One turn moves each row of this set onto another row. After a few examples, where does it send each row asked below?
Q251: [ 25  16   6   5  -7  -2  24  19 -33  24 -13   3 -21]
Q826: [ 42   0  27 -25  14  -2  34  20  -3  18  -8 -25 -37]
Q352: [ 30   9  31 -22  23   8   6  11 -14  27  -7 -15 -43]
Q15: [ 13   3  -5  -8 -22 -12  23  -2   0   7   2   3 -20]
Q714: [ 34   9  23 -21   6   0  37  11   5  18  -6 -32 -34]
Q18: [ 27  11  24 -23  14  15  11   6  -1  32  -5 -16 -47]
Q371: [ 14   2  11  -9 -12 -19  15  11 -21  -6   0   7  -8]
Q211: [ 29  13  28 -18   6  -4  31  13  -6   9  -8 -37 -22]
Q686: [ 20  22  24 -18   7  11   9   1  -2  25 -10 -22 -38]
Q113: [ 13  -5   1 -34   3   1  16  -8 -14  36 -13  11   6]
Q593: [ 17 -11  -3 -43   3   9  27   4  -7  43 -13   8  -1]
Q278: [ 29 -19   9 -15   3 -18  18  22 -20   7  -1  20 -22]
Q720: [ 33   5   4   3  -1  -4  26  23 -32  32 -12   8 -27]
Q602: [  7  -1   4 -41   1   6  20   6 -16  32 -13   2  10]
Q821: [ 21 -20  19 -31   6   3  22  11   0  -8   9  -2 -32]
Q928: [ 14  -4   3 -37   5   2  17  -8 -16  35 -12  12   6]
Q574: [ 13  -7  19 -25  -5   3  24   3   6 -12   8  -9 -24]
Q121: [ 19 -15  16 -30  -1   5  25   6   8  -5  10  -7 -33]
Q152: [ 10   0  -2 -39  -5   9  26   2  -6  37 -13   1   5]
Q607: [ 13 -10  -1 -35   3   2  18 -11 -16  39 -11  12   3]
Q122: [ 15 -10   4 -41   7   9  22  12 -19  39 -15   8   5]
Q735: [ 26 -19  -4 -14  -8 -14  28   7   1  19   3  15 -35]
Q533: [ 22  21  32 -19  14   9   4  11 -14  20  -8 -22 -31]
Q646: [ 16  -9   1 -33   8   4  19  -9 -15  40 -10  12   2]
Q501: [ 14 -10  21 -29   2   1  20  14  -6 -13   9  -7 -23]
Q614: [ 36   6  34 -23  14  -6  27  22 -12  11  -6 -27 -25]
Q509: [ 34   6  -2   3  -7   1  29  16 -21  35  -9   7 -33]
Q610: [ 26  18  -3   6 -14   0  31  12 -20  29 -11   2 -25]

Q122 moves to Q602
Q686 moves to Q18
Q251 moves to Q610
And these:
Q121 moves to Q821
Q614 moves to Q211
Q15 moves to Q735

One turn moves each row of this set onto another row. After a few examples, where does it send each row asked below?
Q234: [ -4   5   5  -3   1  -1   0  -7  20  -1 -30  10  18   8 -18  -6  -5]
Q746: [ -8   9   4   4  11  -8  -9 -10  18 -11 -19  10  16  11 -15 -19  -8]
Q737: [  5  18 -14 -24 -13  12  -2  18  24  -9  15  -9   6  -1   7  10  -1]
Q910: [-18   1  18  -6   8   9   8  -1   3   0 -21   5 -11   4  22   2   5]
Q816: [ -1  -7 -15  -9   9  -2  25 -11   3   9 -18 -10 -29  -1 -11  -2   1]
Q670: [  8  12 -21  -4 -14   2 -14  -4   3  -1  25  -4  -9  -3 -23  -3 -21]
Q966: [ -7 -20  -4 -12  24   3  12   9  16  -5 -11 -20 -16 -15   9 -14   5]
Q14: [ -4  -6  -6  -3  -8   1  14 -19  -6  21  28 -21  -5   6   1   7  -8]
Q931: [-11  -1  -1  -3   6  -3  11  -6   4   4  37 -25   4  11  21  -3  -1]
Q438: [ -7  -6  10   0   9   0 -11   0  22  -6 -23   6  22  -1 -15 -15  -7]
Q979: [-13   4  -8  -6   1  -1  -9  26  32  -9  28   0   1  -7 -16   7  10]
Q243: [  0 -10  -3 -13  -6   9   2 -12  12  10  25 -26  -6  -8  22  -1 -10]
Q920: [-25 -14  23  10  17   3   0   0 -12   4  -8   4  -8   3   5  -8  -2]
Q810: [-13   7 -14   4  -2  -8  -8  12  19   0  31   5  -7   0 -33   6   3]
Q881: [-15  -5  -9   6  32 -15  18  -1  -1  -8   4 -13 -19  10  -6 -21   4]
Q676: [ -9  -2  -3   0   2   2  -3  27  -2  -2  32 -12  19   4 -19   3  -1]
Q261: [-15   3  12   5   7   3  -4 -20  -5   1 -14   9 -26   3   9 -10 -11]
Q131: [ -3   8 -16 -10 -12   3 -10   9  32   0  19   5 -14 -11 -22  11   1]

Q243 moves to Q931
Q746 moves to Q234
Q737 moves to Q676
And these:
Q881 moves to Q816
Q131 moves to Q979
Q910 moves to Q920

One turn moves each row of this set onto another row. After a few examples, where does it send each row asked below?
Q650: [ -3 -12 -19   7  -5   7  -9  25  -3  -9  18 -14  13   4   4 -17  10   4
  13  -5 -20  27 -11 -10   3  -8  -5]
Q814: [  3   3 -37 -14  -8   5  15 -26 -10  -6  -4 -15   1   4 -12 -11 -13   2
  -2  -6  -3  -4  10   8  12   9  11]
Q889: [-19  -2  -3   9 -12 -32 -12 -13 -27   1   2 -16  -9  14 -11 -13 -15  -3
  -2 -11  -3   3  16  13   9 -12   6]
Q414: [-17  -4  -7  12  11  -5   1 -25  -1 -10 -10  -9  10   9 -26  -2 -13  -3
   8  16   9   4  16  31 -13   3   1]
Q363: [ 15  -2 -42 -17 -12  -7  -5  -4  -1   1   4  -4 -12   5  -7   7  -5  -8
   3   3  -4  -9 -26   2  -8 -13   5]
Q535: [-25 -14   8  13  -8  13 -10   4   3  13  -9 -12  26   7  -8  14  -5 -16
  12   1  -6  -2   3  13 -14   1  27]
Q528: [  0 -15   0 -17  -3  -3 -19 -16  -2   5 -13   6  -5  -6 -18 -22  10   8
  23 -19  -2 -24  -1   4  12   6  -8]
Q475: [ -4   6  11   1 -25  -3   7   1 -25 -14  12 -13  -5   4 -17  19   0   4
  -4  -5  -8   9 -17  -4   2 -23   9]
Q767: [ -6  20 -20 -11   6 -16  14   1  10  -6 -10   3 -12 -20  21  -1  -5   2
   1  -2  -6  -4  26   4   0   1  -6]
Q144: [-22  13   1  18 -20 -12   5 -11   7  15 -18  -9  -1   0  -1   1 -13 -18
   0   5  -6   2 -20   5  20 -18  19]
Q138: [  3  -2   9  27  20  -6  10   9   7  -3  -7  11   9  10  -2  -3   8  -4
   8   6  14  -8  10 -13  13  15 -16]
Q843: [  6   7   1   8 -23   2  20  -2  18   5   9  11  -8 -12   7   5  17 -11
  -2  -5   2   1  -5  23 -24  10  -7]
Q373: [-17   7  -6  22   5  -7  -1  15   1 -14  20  -1   9  -4 -14  13   5  14
 -12  -3 -16  -5 -16 -21 -16  -7  11]
Q764: [-22 -15   2  10  11   3 -15   2   6  -5 -22 -14  -8   7  -3 -21 -10  -1
  27  -7  -4 -24   8   4  -8  23   8]
Q955: [-13   8  19  37   0 -10   8   4   0  27  -1   6  -1  -2   3  11   1   2
  13  23   3 -12 -13   4 -10   4  -2]
Q877: [  3 -11   9  -9 -10 -18 -24  -2  -4 -13   3  18  10  25  14 -14   8   3
  30   9 -18  -3   0  -8  -6   6  -7]
Q449: [  8  18   1  18   6   8   1 -12   8   0   1  12  15  15  -4 -22  24  13
   6  18 -22  11 -10  -1   3  -7 -11]
Q295: [ -8 -10 -24  -9 -12 -15  -7 -10  21  -5  11   2   6  -7   0 -17 -15  15
  17  25 -16   4 -18  -5  10   6 -14]
Q103: [ -5  -4  21 -18  -9  10  -1   4  18  -6   4 -12 -16   0   4   8  -5   6
 -14 -26 -16   4   2   0   7  -6  -5]
Q698: [ -8  -2  11   1  -9  -3 -16  16  10 -16   1 -11 -20  -9  -8 -11  11  -2
  -7  11 -16 -28  20   8 -25  -2  -4]

Q764 moves to Q814
Q877 moves to Q295
Q843 moves to Q698
And these:
Q528 moves to Q363
Q535 moves to Q414

